Small tables with named rows and columns. After each table, cells are looked up by row and column.

Table Vopitu
,Dez,Zotud
Niv,-32,-53
Suturad,-56,-52
Pesa,-57,-53
Fevomak,-13,-9
Lok,-56,-55
Nefaf,52,54
Vul,-59,-57
Seleli,-57,-57
Viliv,-38,-38
Dige,-43,-43

What is the Zotud of Niv in Vopitu? -53
What is the Dez of Pesa in Vopitu? -57
What is the Dez of Lok in Vopitu? -56
What is the Zotud of Dige in Vopitu? -43
What is the Zotud of Lok in Vopitu? -55
What is the Dez of Suturad in Vopitu? -56
What is the Zotud of Pesa in Vopitu? -53
What is the Dez of Seleli in Vopitu? -57
What is the Dez of Fevomak in Vopitu? -13
What is the Zotud of Vul in Vopitu? -57
What is the Zotud of Nefaf in Vopitu? 54
What is the Zotud of Seleli in Vopitu? -57

Table Neditu
,Pumite,Vuf,Difuvir,Sevofe,Lop,Taloma,Giteze,Ruza
Peb,207,237,225,77,73,45,241,240
Lata,212,232,219,50,61,54,240,235
Gasira,43,153,176,243,233,161,96,71
Suk,47,171,183,242,239,181,93,74
Metuson,55,148,169,242,224,68,133,148
Keto,183,237,229,50,86,53,234,236
Nerigi,133,175,147,152,157,185,54,88
Kof,42,245,243,43,43,242,42,244
Gogikor,53,236,235,214,239,239,151,100
Niku,180,175,193,123,161,242,166,107
Mir,47,236,232,214,238,59,185,212

Pumite of Keto: 183
Ruza of Kof: 244
Sevofe of Gasira: 243
Lop of Nerigi: 157
Ruza of Nerigi: 88
Sevofe of Suk: 242
Giteze of Gasira: 96
Giteze of Mir: 185
Taloma of Lata: 54
Giteze of Metuson: 133
Lop of Mir: 238
Taloma of Mir: 59
Sevofe of Gogikor: 214

Dod =
fields: Bamise, Givofa
Rofisup: [202, 188]
Lofi: [156, 248]
Ligon: [164, 253]
Nunob: [166, 251]
Vekora: [250, 54]
Pes: [155, 244]
Kozufa: [255, 31]
Papovu: [224, 136]
Guma: [155, 240]
Kasarap: [189, 109]
Matifu: [239, 94]
Zam: [169, 249]

What is the Bamise of Nunob in Dod? 166
What is the Bamise of Rofisup in Dod? 202
What is the Bamise of Kasarap in Dod? 189
What is the Givofa of Lofi in Dod? 248
What is the Givofa of Matifu in Dod? 94
What is the Bamise of Ligon in Dod? 164
What is the Bamise of Matifu in Dod? 239
What is the Givofa of Papovu in Dod? 136
What is the Bamise of Papovu in Dod? 224

Berafe:
,Suk,Gide,Zap,Sulik
Fatipeg,139,118,74,125
Mubera,127,62,161,87
Fipipe,134,95,193,55
Gidone,51,143,74,105

Gide of Gidone is 143
Sulik of Gidone is 105
Gide of Fatipeg is 118
Zap of Fatipeg is 74
Zap of Fipipe is 193
Zap of Mubera is 161
Zap of Gidone is 74
Sulik of Fatipeg is 125
Suk of Gidone is 51
Suk of Fipipe is 134
Gide of Fipipe is 95
Suk of Fatipeg is 139
Sulik of Mubera is 87
Gide of Mubera is 62
Suk of Mubera is 127
Sulik of Fipipe is 55

Kovi
fields: Pazi, Bon, Gavopi, Dedipat, Bedusa
Tofusan: [23, 15, 36, 13, 16]
Buteva: [65, 53, 42, 53, 56]
Norov: [52, 48, 66, 48, 50]
Gur: [30, 32, 85, 32, 32]
Vop: [65, 61, 78, 63, 62]
Gozelif: [59, 41, 14, 40, 45]
Nid: [21, 16, 50, 14, 16]
Fufemeb: [40, 28, 26, 27, 32]
Pifas: [29, 16, 17, 13, 17]
Lim: [40, 29, 35, 28, 29]
Gidenu: [44, 36, 44, 35, 39]
Ruf: [48, 47, 82, 48, 48]
Tup: [48, 43, 62, 43, 44]
Pirobu: [49, 47, 78, 47, 47]

What is the Gavopi of Gozelif in Kovi? 14
What is the Bon of Gur in Kovi? 32
What is the Bedusa of Norov in Kovi? 50
What is the Pazi of Tup in Kovi? 48
What is the Bedusa of Tofusan in Kovi? 16
What is the Pazi of Nid in Kovi? 21
What is the Bedusa of Ruf in Kovi? 48
What is the Dedipat of Nid in Kovi? 14
What is the Dedipat of Gidenu in Kovi? 35
What is the Gavopi of Tup in Kovi? 62
What is the Dedipat of Tup in Kovi? 43
What is the Pazi of Pirobu in Kovi? 49
What is the Gavopi of Vop in Kovi? 78
What is the Bon of Pirobu in Kovi? 47
What is the Dedipat of Gozelif in Kovi? 40
What is the Bedusa of Tup in Kovi? 44

Table Savu
	Dud	Rom	Diluduz	Zos
Zeze	4416	9192	2867	5924
Lizul	5457	4320	4907	4673
Guziriz	3898	7949	3886	6018
Ragiza	3023	3931	7777	7310
Met	6863	1635	3798	2781
Radub	4336	2960	6170	5452
Kila	5499	3683	4503	4242

Diluduz of Guziriz is 3886
Zos of Met is 2781
Dud of Lizul is 5457
Dud of Ragiza is 3023
Diluduz of Zeze is 2867
Dud of Guziriz is 3898
Rom of Met is 1635
Dud of Zeze is 4416
Rom of Radub is 2960
Diluduz of Lizul is 4907
Rom of Ragiza is 3931
Diluduz of Ragiza is 7777
Zos of Lizul is 4673
Zos of Guziriz is 6018
Rom of Kila is 3683
Dud of Radub is 4336
Rom of Zeze is 9192
Zos of Radub is 5452
Rom of Guziriz is 7949
Which row has the largest Rom? Zeze

Table Reben
fields: Duru, Fome, Filagus, Mekimal, Fesipu, Gotigub, Sosanu, Gupizil
Vob: [-1.060, -1.270, 5.180, 4.358, 4.662, 4.055, 1.195, 2.871]
Malez: [-5.615, 3.338, -2.805, 2.465, -5.146, -3.693, 6.639, -5.370]
Mikivak: [5.274, -4.435, -3.998, -0.753, -1.745, -2.774, -2.822, 1.177]
Duki: [-5.336, 1.981, -4.540, 0.403, -5.348, -4.198, 6.140, -5.214]
Ral: [5.303, 0.011, -5.011, -5.071, -4.981, -5.125, 0.386, -4.853]
Ver: [-4.683, 3.040, -4.791, -1.360, -5.200, -4.293, 6.172, -4.689]
Tig: [-5.005, 2.224, -3.984, 0.867, -5.492, -3.997, 6.227, -4.928]
Lifu: [-5.118, 6.753, 7.591, 8.040, 7.444, 8.071, 6.952, 6.727]
Gar: [-5.490, 3.175, -3.194, 1.274, -5.330, -3.888, 6.535, -5.376]
Gasalo: [0.744, -4.257, -0.471, 2.926, -0.763, 0.141, -1.253, -1.925]
Merek: [-4.588, 3.814, -3.477, -0.881, -4.902, -4.211, 5.806, -5.132]
Vuson: [5.060, -4.850, -3.240, -2.079, -2.724, -3.778, -3.057, -0.472]
Tas: [-2.527, -2.465, 5.531, 5.639, 4.013, 5.521, 2.673, 1.387]

What is the Mekimal of Tas in Reben?
5.639
What is the Duru of Lifu in Reben?
-5.118
What is the Gupizil of Tig in Reben?
-4.928
What is the Gotigub of Mikivak in Reben?
-2.774
What is the Filagus of Ral in Reben?
-5.011
What is the Gupizil of Duki in Reben?
-5.214
What is the Sosanu of Ver in Reben?
6.172
What is the Mekimal of Malez in Reben?
2.465
What is the Fome of Vuson in Reben?
-4.850
What is the Sosanu of Tig in Reben?
6.227
What is the Filagus of Malez in Reben?
-2.805
What is the Gotigub of Gar in Reben?
-3.888
What is the Filagus of Ver in Reben?
-4.791
What is the Fome of Vob in Reben?
-1.270
What is the Mekimal of Ral in Reben?
-5.071
What is the Fome of Ver in Reben?
3.040
What is the Gotigub of Vuson in Reben?
-3.778

Rezi:
fields: Vul, Feva, Bos
Kugolof: [9, 191, 117]
Lizuki: [23, 19, 10]
Zef: [141, 142, 116]
Lesol: [79, 34, 69]
Zize: [54, 77, 48]
Fab: [103, 87, 127]

Lesol, Vul => 79
Lesol, Bos => 69
Zef, Feva => 142
Fab, Feva => 87
Kugolof, Bos => 117
Lizuki, Feva => 19
Kugolof, Vul => 9
Lesol, Feva => 34

Kolis =
,Pilufu,Gefu,Daz,Dut,Letadu,Dun,Viv,Tarile,Nel,Vovi
Biz,59,26,19,193,56,68,33,63,196,29
Megapu,153,171,59,51,177,202,189,204,95,164
Gorep,22,111,52,211,193,102,148,177,194,75
Gil,209,91,189,26,36,114,71,55,52,123
Von,147,30,187,123,34,32,24,28,104,30
Rinilim,82,41,165,192,45,39,34,36,163,44
Pesa,203,160,143,31,113,180,150,155,64,160
Zere,58,214,41,177,205,217,217,214,171,215
Tam,60,34,68,189,60,52,29,54,194,36
Lav,55,20,44,204,67,44,29,33,189,21

Dun of Biz: 68
Dun of Tam: 52
Tarile of Gil: 55
Letadu of Zere: 205
Viv of Pesa: 150
Pilufu of Von: 147
Tarile of Gorep: 177
Dut of Von: 123

Furi:
	Lapos	Deva	Tidif	Vid	Savonom	Nar	Dov	Telubak	Vem	Lunaf
Vikik	7.97	5.05	-4.96	-6.54	5.95	8.25	7.11	8.04	-4.25	5.73
Kadane	-7.18	7.95	-7.05	8.64	7.79	9.04	7.55	9.41	7.84	8.17
Vot	-5.57	-6.07	0.11	8.91	-4.17	-4.96	-6.30	-4.61	7.44	-5.99
Kek	4.93	9.12	-1.55	-4.67	8.08	7.45	8.97	8.97	-2.97	8.53
Vok	8.32	1.56	-4.59	-6.70	7.32	5.34	4.35	6.10	-4.00	-2.43
Feb	7.33	7.84	-3.09	-5.74	7.12	8.62	8.24	8.59	-4.35	7.91
Sig	-6.59	7.31	-7.24	8.58	8.83	7.43	7.43	8.32	7.06	5.92
Gese	4.37	8.58	-3.61	-2.19	6.92	7.56	8.46	8.51	-2.63	8.51
Nutanab	9.26	-3.98	6.58	-6.86	-6.09	0.88	-3.33	-5.81	-5.75	1.48
Bak	-5.09	4.06	8.10	9.14	-2.93	-6.51	-4.34	-7.43	3.17	1.48
Lus	7.36	5.07	-0.81	-6.12	4.98	5.90	5.89	6.18	-4.57	5.20
Zove	8.28	-3.63	5.75	-5.66	-6.22	2.16	-3.20	-5.42	-5.32	1.77
Suto	6.91	5.34	-4.29	-5.12	4.73	7.21	7.73	8.11	-4.31	7.37
Gid	-0.64	-6.66	5.06	4.47	-6.46	-5.58	-6.96	-6.28	4.41	-5.98

Kadane, Vid => 8.64
Vikik, Vem => -4.25
Zove, Vem => -5.32
Lus, Deva => 5.07
Gese, Dov => 8.46
Kek, Dov => 8.97
Nutanab, Lunaf => 1.48

